Some points:
[ 55.   4.  -8.   9. -22. -37.   3. -48. -24.  10.  28.   3.  36. -78.  10.  -4. -36.  13. -37.  18. -72.   6. -24. -32. 109.   5. -50.  -4.  23. -80.  -3.  13.   4. -52. -37.   4. -25.  28. -10.  68. -39.]
[ -56. -105.   15.  -50.  -27.   51.   30.   -5.  -47.  -81.   21.  -48.  -65.   14.  -17.   16.  -19.  -89.   15.   71.   43.  -45.    5.   -8.   41.  -57.   62.   26.  -12.  -30.    4.   26.   10.  -81.  -11.   -3.   -9.   24.  -18.  -26.   27.]
[ 37.  14.   0.  -9.  50. -12. -29. -46. -86. -11.  -2.  36.  38.  -7.  -5.  25.  96.   9.   8. -16.  18.   2. -13. -51.   4. -29. -36. -53. -24. -22. -66. -58.  14.  83.  10.   5. -37.   3.  43. -95.  -2.]
[-52.  51. -14. -20.  -9.  50. -39.  89.   9.  16. 107.   6.  88.  29. -21. -34.  23.  47.  39.  -4.  43. -59.  -9. -15.   8. -46.  13.   7.  -2. -11.  -6.  30.  50. -22.  45. -73.  22.  25.  -2.  27. -12.]
[ 16.  16. -26. -46.  54.  19.  16. -12. -36.  65. -74.   9.  28.  34.   4. -20. -49. -50. -42.  11.  21.   2.  24.  13.   6.  12. -70.  -3.  -9.  28. -23. -40.  74.  -5. -34. -67.  42. -52. -88.   8.   0.]
[ 51.  13. -69.   4.  67.  11.   2.   9. -15.  31.  22. -25.  26. -14.  -9. -17. 104.   7.  33.  70.  -8. -20. -10. -22. -91.   8. -24.   4.  13. -13.  27.  52. -45. -12.  58.  79. -40. -82. -13.  25.  -4.]
[ -12.    1.   28.   42.   37.  -24.  -49.   31.  -14.  -83.    5. -101.    2.  -48.  -40.  -27.  -42.   10.  -14.  -49.   82.  -39.   51.  -57.   -4.   13.   19.   44.   69.   86.  -18.   -2.  -15.  -17.  -35.   35.  -61.    6.  -63.  -32.   -9.]
[-71.  11.  -5. -17.  42. -38.  19.  36.  20. -37.  98.  52.  -1. -97.   8. -49.  14. -66. -33. -25. -32. 108.  -8.  -9. -60.  65. -16.  19. -43.  44.  30. -43.   1. -13. -94.  -2. -33.  74. -31. -36.  11.]
[-32.  94.  21. -37. -28. -26.  23. -13. -16. -57.  -5. -71.   3.  25.  63.  19. -32.  11. -14.  46.  44.  68. -40.  27.  17.  -4. -24. -50.  37.  16. -21.  84. -57.  21. -13. -15.  12.   1. -22.  -3.   9.]
[-34. -28. -11.  20. -95. -92. -42. -42.  22.  31.  19. -26.  -1.  29.   5.   0.   8.  22.  81.  -3. -35.  55.  61. -17.  17.   5. -76.  69.   3.  18.   6. -12.  13. -13.  21.  41.  25. -20. -39. -32. -71.]
[-66.  46.  -5.  44.  29. -64.   8.  23.  -8.   5.  -9.  14.  -5.  27. -27. -12. -17.  45. -83.  34. -45. -50.  26.  42. -62. -28.  -4. -51. -12. -15. -40. -28.  35.  -1. -24.  91.  33. -26.  36.  27.  29.]
[ -23.   48.    5.  -35.  -23.   63.   87.   35.  -13.   21.   16.   -7.   63.   16.  -50.   51.  -69.    8.   49.  -16.   31.    4.   18.   -8.   -6.    1.   20.   69.   56.  -58.   74.  -60. -107.   10.   33.   -3.   59.    8.   92.    8.   62.]
[ 39.  34. -42. -18.  60. -22.  19. -50.  69.   3.  15. -52. -34.   1.  41.  15.  30. -36. -41. -64. -70. -12.  46. -33. -25.  53. -43. -52.  28. -43. -29.   2.  36. -71.  -9.  -3.  28.  24.  -6. -68. -14.]
[ 86. -38.  71.  33.  17.  33. -14. -11. -20. -53.  18. -27. -25.  36. -63.   5. -10.  -2.  61.  48.  -8. -43. -56.  32. -44.  85. -11.  42. -17.  29. -29.   5.  59.  63.  38. -40.  25. -15.  60.  36.  40.]
[ 12.  20. -23. -36.  42. -64.  48.  62.  33.   8. -85.  -6. -48. -37.  -3.   3. -37. -31.  44.  38. -24.  16.  24.   1.  37. -60.  15.  -4.  -3. -14.  25.  23.  38.  51. -27.  16. -10. -19.  72.  -7. -98.]
[  51.    4.  -28.    0.    3.   -6.  -11.  -43.    0.   16.   21.   58. -102.  -53.   -6.  -80.   -7.   61.  -31.  -15.   20.   16.  -21.  -65.  -79. -104.  -63.   29.   -1.   -4.  -62.  -27.    7.   -4.   31.  -28.   33.   15.   13.    8.   23.]
[  13.  -11.   18.  -30.  -25.   -1.  -45.   19.    3.  -10.   37.  -11.  -19.  -35.   20.   17.   14.   54. -124.   -4.  -86.   31.    4.   -5.   13.    0.   28.    4.   -7.  -31.   42.   23.   25.   77.  -17.  -25.   31.  -73.  -73.  -39.  -41.]
[ 56.  59.   3.  36. -20.   3.  -1.  32.  89.  40. -70. -21. -19.  33. -32.  40.  86.  20. -22.  19. -25.  94.  31. -17.  64.  -7.  15.   8.  -3. -14.   6. -30.  52.   9. -40.  67. -35.  89. -78. -76.  38.]
[-47. -30.  16.  81.  40.  40.  84.  -6. -13.  42. -11. -14. -25.  52.  16. -28. -30.  78.  35.  -8. -33.   6. -77. -13.  16.  17.   9. -35.  54.  -3.  -6.   1.  22. -14. -39. -14. -28.   9. -19. -61. -59.]
[  3. -75.   6. -15.   9. -11. -25. -43.   2.  95.  36. -41.  -2. -29. -23.   7. -16. -40. -30.  -3.  68.  41.  34. 104. -35.  -4.  64. -53.  45. -35.  11. -19.   6.  18. -21. -14. -88.  52.   3.   7.  -1.]
[ 10.  -9.   4. -14.   6. -25. -24.  21.  53.  32.   3.  12.  14.  65. -60. -20. -19. -59. -79. -10. -50.  35.  -9.  -4.  67. -11. -42.   5.  -8.  51.   8.   0. -75. -13.  88. -42.  -8. -44.  71. -36.  35.]
[  36.  -12. -118.   -6.   -2.  -17.   18.   84.  -14.   32.  -12.   51.  -41.    3.   63.  -30.    2.   26.  -42.  -46.    5.   26.   -8.   46.   59.   97.    0.   44.   40.  -21. -115.    7.  -32.   22.   -7.   50.   27.   -5.  -39.  -57.  -35.]
[ 75. -10. -55.  65. -67.   8.   3. -35.   2.  -5.  42.  59.  17.  53.  10. -22.   2.  -5. -37.  40.  49.  35.  64. -26.  31.   6.  36. -44.   5.  29.  30.  33. -28.   3. -88. -31.  47. -57.  50. -26. -17.]
[-10.  28. -42. -31. -91.  -6.  -6.  15.   2.  25.   4.  17. -74.  27.  13.  56.  70.  -4.  34. -18.   0. -65. -54. -36. -34.  28. -15. -87.  26.  20.  24. -29.  28.  26.  -6. -21. -35. -52.  -5.  53.  44.]
[-73. -40.   5.   2. -18.  -9.  30. -31.  16. -70. -95.   6.  30. -40.  29. -42.  44.  17. -81.  10.  68.  19.  27.  -4. -16.  55.  -9.  49. -15. -11.  58. -39.  38. -32.   2. -23. -51.  26.  29. -43. -29.]
[  57.  -50.  -45.   31.   64.  -46.  -31.   43.   98.   -2.   13.   18.   13.   -8.   43.   55.   -7.   45.   16.  -37.   47.  -14.  -49.   16.    2.   18.  -39.   -9. -121.  -24.  -10.  -48.   15.  -40.  -32.   10.  -11.  -45.  -55.  -18.    4.]
[ 50.   1.  -5.  23. -36. -43.  72.  -7.  -4.   9. -33.  38.  27. -46. -14.  19. -15. -23.  33. -35. -27. -52. -22.  75.  14. -52.  13. -29. -12.  24.  48.  -2. -58.  29.   7.  11.  62.  37. -98. -37.   0.]
[ -4.   7.  78. -20.  22.  22. -66.  20. -19.  28. -24.   0. -14.  44.  66.  16.  45.  56.  64. -13. -75. -59.  42.   8. -47. -31.  24.  51.  13.  10.  -7.  32. -83. -13. -40. -75. -20.  14.  35.  42.  37.]
[ 27. -80.  29. -75. -18.  65.  26.  -2.  43. -13. -17.  44.  31. -11.  66. -15. -72.  55. -48. -44.  -2.  17.  46. -35.  -5.  38.  11. -34. -16.  72.  14.  -3.  36.   9.  12. 100. -82.  63. -22.  17. -63.]
[-43. -18.  48.  23. -50.  35. -78.  -8. -49. -18. -59. -13.  21. -18.   2. -44.   0. -71.  50. -90.  23.  66. -48.  33. -21. -25.  82.   0. -28.  -9.  19.  52.  38. -58.   0.  48.  30. -13.  55.  35.  44.]
[-42. -22. -33. 116.  32.  19.   6. -49.  95.  23. -20.  56.  -9. -31.  29.  25.  49. -59. -37. -31.  49.  21.  64. -42.  28.   8.   5.  15.   6. -23. -30.  32. -21.  85.  16.  37.  38.  30. -60.  27. -68.]
There is one direction along which these points spread out most. How many in every 100 of the points above lie lower along it than each point below? Answers are rounded to whole numbers. More than half of the points above lie lower than the first one.
[-52.  51. -14. -20.  -9.  50. -39.  89.   9.  16. 107.   6.  88.  29. -21. -34.  23.  47.  39.  -4.  43. -59.  -9. -15.   8. -46.  13.   7.  -2. -11.  -6.  30.  50. -22.  45. -73.  22.  25.  -2.  27. -12.] 10
[-66.  46.  -5.  44.  29. -64.   8.  23.  -8.   5.  -9.  14.  -5.  27. -27. -12. -17.  45. -83.  34. -45. -50.  26.  42. -62. -28.  -4. -51. -12. -15. -40. -28.  35.  -1. -24.  91.  33. -26.  36.  27.  29.] 35
[ 39.  34. -42. -18.  60. -22.  19. -50.  69.   3.  15. -52. -34.   1.  41.  15.  30. -36. -41. -64. -70. -12.  46. -33. -25.  53. -43. -52.  28. -43. -29.   2.  36. -71.  -9.  -3.  28.  24.  -6. -68. -14.] 87
[ 51.  13. -69.   4.  67.  11.   2.   9. -15.  31.  22. -25.  26. -14.  -9. -17. 104.   7.  33.  70.  -8. -20. -10. -22. -91.   8. -24.   4.  13. -13.  27.  52. -45. -12.  58.  79. -40. -82. -13.  25.  -4.] 23
[ 50.   1.  -5.  23. -36. -43.  72.  -7.  -4.   9. -33.  38.  27. -46. -14.  19. -15. -23.  33. -35. -27. -52. -22.  75.  14. -52.  13. -29. -12.  24.  48.  -2. -58.  29.   7.  11.  62.  37. -98. -37.   0.] 48
[-10.  28. -42. -31. -91.  -6.  -6.  15.   2.  25.   4.  17. -74.  27.  13.  56.  70.  -4.  34. -18.   0. -65. -54. -36. -34.  28. -15. -87.  26.  20.  24. -29.  28.  26.  -6. -21. -35. -52.  -5.  53.  44.] 19
[ 27. -80.  29. -75. -18.  65.  26.  -2.  43. -13. -17.  44.  31. -11.  66. -15. -72.  55. -48. -44.  -2.  17.  46. -35.  -5.  38.  11. -34. -16.  72.  14.  -3.  36.   9.  12. 100. -82.  63. -22.  17. -63.] 81
[  13.  -11.   18.  -30.  -25.   -1.  -45.   19.    3.  -10.   37.  -11.  -19.  -35.   20.   17.   14.   54. -124.   -4.  -86.   31.    4.   -5.   13.    0.   28.    4.   -7.  -31.   42.   23.   25.   77.  -17.  -25.   31.  -73.  -73.  -39.  -41.] 74
[ 37.  14.   0.  -9.  50. -12. -29. -46. -86. -11.  -2.  36.  38.  -7.  -5.  25.  96.   9.   8. -16.  18.   2. -13. -51.   4. -29. -36. -53. -24. -22. -66. -58.  14.  83.  10.   5. -37.   3.  43. -95.  -2.] 55
[ 75. -10. -55.  65. -67.   8.   3. -35.   2.  -5.  42.  59.  17.  53.  10. -22.   2.  -5. -37.  40.  49.  35.  64. -26.  31.   6.  36. -44.   5.  29.  30.  33. -28.   3. -88. -31.  47. -57.  50. -26. -17.] 45
[ 86. -38.  71.  33.  17.  33. -14. -11. -20. -53.  18. -27. -25.  36. -63.   5. -10.  -2.  61.  48.  -8. -43. -56.  32. -44.  85. -11.  42. -17.  29. -29.   5.  59.  63.  38. -40.  25. -15.  60.  36.  40.] 3
